One turning vector, and how many ticks it has turned:
The counts run from 0 to 603.
[ 19  13  -6  14 -16 -16 -26  -4 -24  21   5 -10 -22  -5  13  10  -6  -8
 -24  15  -5  33 -25  -5  20 -16 -18  31  -6   7   4  10   8  34   1   1
  17  31 -21 -12 -17  19   1  -7 -11  -7   7   4  22 -22  17  -6 -11   5
 -11  19 -18 -20  19   1   5  -4   5  14   1  16  10 -18  13  23  15  14
   9  23   4 -28   0  24  13  -6] => 394
[  3  18   7  17 -11 -23 -17   6 -27  29  23   4 -30  -6  18  -2 -17 -22
 -12  19  -7  40 -10   2  11 -14 -18  22 -25  -5   9   8  24  21 -11  30
  27  14 -15 -13 -31  18   6  15   2  -6  -3  15  -2  -9  18   3 -11   5
   2  -7 -20  -8   7   5  19   6  -7   3  -7  19   5 -15  10   1  15  15
  24  13 -21 -18   3   9   9 -13] => 220
[ 16  15   1  22  -9 -24 -15   5 -31  24  16   6 -24  -6  17  -1 -10 -16
 -14   5  -6  40 -14   8  17 -24 -17  24 -17  -1   9  11  20  25  -3  18
  25  18 -20 -15 -32  16   8  13   3  -3  -4   8   0 -13  23   8 -15   0
  -9  -3 -18 -11   6   5  16  -6 -11  -5   2  17   4 -18  10   6  11  18
  32  20  -9 -12   3  16  15  -8] => 221
[  1   3   8   6  -5  -6 -27 -17   0  21  13 -17 -14   1  -9  22 -35 -29
 -10  13   2  20  -8 -21   9  -7 -18  11  -3  -7   8  -2  16  19 -25  36
  18   8 -31   1  -3  -1   6  -1 -13  -7  10  -7   5  15  21  15 -23 -14
  -2  -6 -16 -16  17  -6   6  16  -6  -2  -9  14   2  -6  21  15  17  22
   9  14 -34 -32  15  17   7 -21] => 279
[ 21   0 -13  17   7 -20  -8 -13 -19  19  18 -10 -24 -14   4   1   0 -20
 -19  -2   9  31 -31  -5   5 -20  -6  15   7   0  14  10   1  25 -11  24
  17  26 -19   7 -28  21  13   1 -19 -10   8  -2  -2 -13  32   0 -32  -6
 -14  20 -22 -21  21   3  11 -17 -10  -4   3  10  -1 -19  15  12  11  16
  12  18  -4 -17   2  12  12 -11] => 50
[-20  14  12  -2   2 -28 -25  -8 -15  19  30   7  -7  -3   2   3  -8 -23
   2   4  -3  22 -25 -41   8  -3 -35   8 -15 -22   8  -1  18  13   1  -2
   0  -4 -26 -17 -20  -7  -7   0 -17  -4  11   3  -1 -12   8  -8 -18  -3
  10  -2 -16  -2   5 -10  17  21 -12  13   9  15  -6 -16  22   4  17  17
  19  26 -26 -33   7   9  18  -8] => 146
[ -6  19 -15  16  11 -21  -8  -9 -11  43  17   2 -31  -1  -4   2 -29 -25
  -8  22  -5  36 -18  -9  11 -19 -18  -2  -5 -17   0  -9  23  33 -13  19
  11  26 -10  -7 -25  11  -7   0   5   9   0   9   3  16  11  -8 -15   1
   5  16 -19 -14  15  10   6  18  -1  11  -8   3   8 -18   0   6  17  13
  13   6 -25 -20  18   3  20 -16] => 483
[ -1   8   7  20 -11 -20 -28  -4 -11  30  14  -5  -8 -12 -10  12 -29 -32
  -8  15  -7  28  -6 -14  10 -25 -23   3   4 -11   2  -1  28  22 -19  26
  -3  22 -30   3 -25   7   2   2  -5  -5  -5   9  -2   8  22  19  -9 -13
   9  -1   4  15   7   0   6  13 -11  -7 -17  20  11 -20  16  21  21  17
  16  13 -19 -26  14   6  17 -17] => 563
[ 10   1 -11  13   9  -9 -33 -10 -10  35  13 -27 -17   2   2   3 -28 -26
 -16   5  12  30 -23 -25  16 -15 -21   5 -13 -11   1   6   1  19 -20  12
  16   8 -12  -3 -17  12  -7  -1  -6  18   4  -3  -5   7  13  -3 -11  -2
   2  30  -7 -20  18   2  -6  -8 -14  19  -1  13  -2  -8   4  17  19  22
  11  15 -15 -26  23  28  15 -19] => 592
[  7  14  -4  11   6 -28 -23  -6 -14  30  28   0 -42  -7  -5   3 -19 -22
   1  -1  -9  13 -23 -12  14 -15 -20  22 -13  -4  10 -28  -5  13 -12 -10
  14  20 -19 -12 -31  14  -9   8 -14  -9   4   2   6 -17  13  -7 -27 -15
 -10  -5 -17 -16  22   4  25   1   0   7  13   6 -10 -11  28   8  12  21
  19   5 -16 -27   4   7   9 -15] => 272
[  3   4   1  -8  -8 -28 -22 -21 -23  13  18 -23 -10  -7   5   3 -10 -26
 -29  -1   1  23 -31 -31  -2 -29 -22  23 -15 -18  17   1  19  -3 -12  25
  15  -6 -17   2 -12   1   7   1 -21   5  -4  10  -5  -1  16  -9 -20   3
  -8  11  -7 -12  10   4  10  10 -14  -5   6   6 -18 -12  30  11  23  20
  20  20 -12 -28   2  20   8 -12] => 541
[  7 -14 -11  11   4 -17 -28 -15  -4  43   6  -3   7   5   5  15 -16   8
 -10   5  -2  44 -27 -22  15  -3 -26  -9  -2   1  19  19  17  27  -9  11
   9  12 -25  -8 -18  15   9   8  -2  -7   3 -18   6   5  10   0 -10  -4
 -11  -5  -1 -19  -3  -1   2 -12  -4   4   6   9  11  -9   6   9  24  32
  31  22  -9 -17  25  13  27 -13] => 295
[  1  -1   1  13   1 -17 -28  -5 -11  22  10 -11   5  -9  -7   6 -24 -35
  -8  15  -6  29 -18 -30   4 -25 -25  -2   2 -14   8 -10  24  19 -28  25
  -3  17 -33   8 -19   8   5   4  -7  -2 -11   9  -5  13  17   8 -11 -10
   7   0   4   7   9   3  11  16 -16   1 -12  12   7 -16   6  17  19  24
  18  12 -23 -24  19   3  18 -20] => 562
[  8  11   4   3 -18 -11 -33 -14 -24   3   5 -22  -5   3  13   3 -13 -24
 -28   4  -5  25 -22 -30   2 -17 -15  23 -15  -9  10  -8  13  16 -19   7
   8  -1 -40  -1  -7  -3   6   0 -11 -15  -5  13   6 -13  19 -18 -20  -2
  -8  -5  -8  -5  22  -6  21  18  10  12  -8   0  -2 -18  17  13  18  23
  21  21 -18 -30   0  21  -1 -21] => 237
[ 12  19 -11  13 -10 -23 -18  -8 -17  38  19   0 -12  -9   7   8 -29  -4
 -23   1 -15  30 -21 -23  17 -25 -29  12 -10  -4  11   6  20  22  -7  -2
   4  24 -22 -20 -17  -9  -5   1 -11   3   6 -11  26  -1   3   6 -21 -11
  -1 -15  -4 -15  -3   1  16  25 -15  -7  11  13  16 -14  20   8  11  24
  13  11  -6 -20   4  21  19 -13] => 342
[  4   6   6  16 -18 -16 -24   4 -19  23  16 -11  -9 -10  -4  10 -25 -29
 -13  11   2  22  -5 -16  16  -2 -23  16 -15  -2   8   8  32  16 -22  21
  14  13 -27 -14 -24  13   5   9  -3 -20   0 -14  21  -2  21   7  -1   3
   6 -19 -15  -1   5   1  19  13 -12  -7  -3  35  14 -21  20   8  16  27
  23  12 -26 -33   9  16   1  -3] => 108
[ 14  -4  -3   1   3 -26 -34 -26  -4  38  15 -15 -13   5   5   3  -2  -6
 -16   1   3  23 -25 -40   9 -14 -19   9  -3  -1  16  12  -1  18   0  -3
   9  10 -23 -11 -11 -10   3  -1 -29   1  15 -10   5 -18   8  -4 -27  -8
 -15   2  -6 -22   1  -1  -1   1  -5   9  15  -2 -11  -2  21  22  19  26
   7  19   0 -23   3  20  23 -15] => 275
[ -1   1  -9  18  -5 -26 -20  -6  -1  42  11   5 -22 -12  -6  19 -19 -12
   2   7  -8  36 -13   5  14  -5 -23   0   0   3  11   0  25  35 -13  24
  10  15 -10  -4 -30  16  -1   6 -12 -19   3  -2   9  -1  26   6   1  -1
   7  -3  -6 -10  -1 -13  13  -4  -1   4  10  30  10 -21  23  15  15  20
  20  15 -18 -38  24  -3   8  -8] => 140
[ -9   5  -9   1  17 -35 -19 -15 -10  38  20  -5   3   7  13 -11  -5  -9
 -20   8  -1  49 -29 -39   7 -13 -11  -1  -4 -31   7   8  18  13 -10  -1
   5   2 -27  -4 -16   2   5   7 -15  -2  -3  -6  -9  -7  12 -18 -25   3
  -6   2 -17 -13   0  11   6  11  -8  16   9  -8  -6 -12   9   0  23  20
  31  23 -10 -16  17  13  20  -7] => 448
[ 14  23 -11   8  -8 -11 -11   1 -24  22  10 -10  -4  10   9   6 -21 -14
 -11   5  -7  41 -19  -9  16  -7 -13  15   2  -9 -10   3  -1  33 -25   6
  13  13 -33  -2 -20   7 -12   7  -3 -10  12   4   5  -2  27  -3 -25  -2
   1   7 -14 -28  26  -1  13 -10   3  15   9  18   7 -20  17  -2   6  21
  15  25 -19 -30  10  27  10 -10] => 553
[ 10  -5  11   9 -14 -10 -41 -14  -8  26  11  -8 -12   6   9  16 -13  -9
  -9  12   7  17 -21 -24  15  -5 -37  19 -15   8  15   4  24  13   9  32
  24  23 -32 -21  -7   4  13   0 -14   0  -5  -7  -2  -3  18  11 -20  -9
 -23   0 -27  -3  13  -2  -3  -1  -6  -9  -6   9  -2   0  17  15  11  19
  29  13 -19 -20  13  16  14  -8] => 154
[ 12 -10  -2  11   3 -20 -41 -23   3  35   6 -13 -16  -6   2   6  -9 -19
  -6  16  10  25 -22 -24   3 -11 -29   4  -7  -1  20 -12  19  35  -3  32
  11  24 -26   5  -8   9  16  -5 -22   1  -3   9   0  -2  17   0 -15  -4
 -13  17 -13   0  12  -6   1   5   1   7 -12  -1  -2  -4   8  28  18  17
  12   6 -16 -27  20  -1  15 -15] => 437
[  5   9  13  13  -8 -16 -23   2 -14  36  22   2 -18  -3   4   5 -34 -22
  -9  17  -9  30 -11 -14  16 -21 -35  12 -11  -9   3  11  21  12 -12  22
  13   8 -20 -14 -22   9   2   6  -1  10   2  -2  -5   5   7  26 -20 -10
   5  -7 -11 -10   4   7   7  13 -27  -2   4  22   8   0   5   4  15  24
  14   8 -16 -14  20  14  27 -19] => 452
[ -1 -10   6  16   7 -25 -32 -13   8  52  18   1 -13  -8  -8   5 -16  -9
   4  21   0  32 -15 -22   4   8 -19  -3  10  -2  12   2  19  27 -10  18
   6  24 -17   2 -21  18   4   1 -23 -13  12 -19  10  -6  15   3 -13  -5
  -5 -10 -13 -11   3   0   4   6  -4  10   3  11   9  -7   5  21  22  22
   6  10 -19 -35  24  -6  22  -6] => 405
[  8   2 -14  14  -7 -12 -26  -9 -17  22  -1 -20   0   0  15   0 -23 -18
 -26  10  -2  49 -23  -9   9 -21 -19   4 -15 -15  10   5  23  31 -24  28
  15   5 -23   9 -17  12  12   5   5   4 -19  15  -7   8  22  -3  -6   8
   2  15   2  -6   4   3  10  -2  -2   9 -13  11   6 -16   2  11  22  26
  24  13 -12 -24  24   8  10 -16] => 329
[  1  15   1  20   3 -20 -22   2 -11  38  30 -10  -8  -7  -4  -3 -30 -26
  -9  -6   0  24 -13 -33  21 -17 -18   6 -13  -9 -10   5  17   5 -19  -1
  10  11 -28 -17 -22  -5  -7   7  -4  -7   9 -20   2  -3  20   3 -14 -12
   9 -18 -23  -4  -1   1  13  10 -20  -2  -1  22  -1 -18  22   1  18  18
  22  13 -17 -12  14  29  10 -17] => 340
[  6   9   8  13 -11 -27 -30   6  -3  39   7  14 -12   0  16  -6 -16   0
  -3  27  -9  42  -4  -6   6  -2 -30  15   3  -7   5   1  25  27  -2   7
  10  26 -35 -14 -21  15  -1   8 -11  -6   3  -6   0 -21  10   9 -23  -7
 -15 -16 -17  -2   5   2   5   7  -4  15   4   9  18  -7   8  12   7  26
  34  18 -15 -23  16   8  16  -4] => 61
[ -6  13 -10  10 -10 -31 -30 -12  -9  35  12   2 -10   4  17   7  -1  -2
  -1  -1  -3  31 -24 -24  16  -8 -27   1 -18 -11  14  -8  33  36   8  14
   9  13 -28 -20 -15 -14   1   9 -12 -12  -9  11   1  -9  20 -11  -9  10
  -7  -2 -19   1  -1 -10  12   8  13   3  -4   9   0 -18  28  12  13  11
  38  21 -15 -23   8   7  11  -4] => 377
[ -7   2   8   1  -9 -22 -23  -5 -12  18  13   0  -3   2   0  14 -22 -21
   2   6  -2  36 -14 -14   7   0 -26   4  -2 -15  12   6  21  10 -22  19
  11 -14 -20  -6 -25  15   0  16  -3 -20   1   1  -9  -1  20   6 -13  -1
   8  -7   0 -13   7  -6  16  -8 -11   6  13  31  -4 -16  26   4  18  26
  33  29 -26 -38  23   7  15  -6] => 491
[ -4   3   3  25  -1 -18 -15   0 -15  19  16  12 -30 -18  -1  20 -10 -20
   6   2  -5  35 -17   8  13 -17 -26   4  -2   5  14   3  10  31  -8  18
  13  17 -13   1 -32  28   3   4  -9 -14   0   9  -2 -11  30   6  -3  -5
   5  13  -6 -13  11  -8  15  -9  -8   5   2  22   5 -24  12  12  21  15
  21  24 -18 -29  12   2  16 -18] => 332
[  5   6   1   8   5 -27 -20 -12 -17  34  25 -11 -32   0 -10   8  -8 -23
 -12  12  13  15 -23 -12  17 -16  -8  16  10   2   8  15  10  13   6  20
  17  30  -4 -13 -26  24  -4   1 -18  -3  16  -5  10  -3  22  -2 -20   1
  -6  22 -17 -20  19  17  -4 -13  -4  -3  10  24  -7 -16  24  17  20   7
  -6  17 -10 -31  10  12  24  -2] => 353
[-18  13   9   8   2 -17 -19 -13  -8  30  19   5  -8  12   4  11 -30 -20
  -8  12  -7  38 -13 -31   9 -18 -25  -3  -8 -22   8   4  22  16 -14  11
   6   2 -31  -9 -13  -6  -3  10  -2  -1   4   1  -9   7   9   3 -25 -15
  -1  -9  -7 -10  10   0  11  23 -11   6  -7   0  -4 -10  11  -2  24  25
  32  25 -30 -21  11  15  28 -25] => 450
[ 10  13  -2   7  -4 -27  -2 -13 -23  42  22 -10 -18  -3  -2   2 -22 -13
 -32   6 -13  34 -16 -16  15 -32  -8  17  -7 -11  12  14  22   9  -8  13
  11  15 -19 -23 -23  -3   3   6  -6   0   6 -13  18   2   3  -5 -24  -5
  -9 -16  -4 -14   6  16   7  20 -11 -13   7   3   2 -13  21  11  26  23
  19  14  -9 -14   0  25  19 -13] => 150
[ -9  -7  -5  -2   8 -31 -33 -20 -11  26  24   3 -13   5   5   6  -2 -15
   4   5   2  24 -36 -21   8 -11 -40   4  -9 -15  25  -8  19   8   5  12
  13   5  -7 -17 -21  17   6   9 -11   0 -11  14 -13  -2  10 -16 -16   5
 -11  16  -7  -9  11   3   6 -11  -6   8  11   8 -17  -7  26   6  24  14
  40  20 -17 -30  18  -1  25  -6] => 225
[-10  -3   3  11  -2 -23 -37 -24  -2  41  16  -8 -15   2  -9  22  -9 -11
  -2   7   5  16 -31 -31  24  -3 -19  -2 -10   0  18  -1  27  20  10   8
   8  20 -17 -24 -13   5   5   2  -8 -16   0  -5  15  -1  16 -21   4   6
  -2  -2 -12   2   5   2  11   2  14  -6 -12  11  -2 -22  24  19  36   9
  20  14 -16 -30  12   1  23 -13] => 73
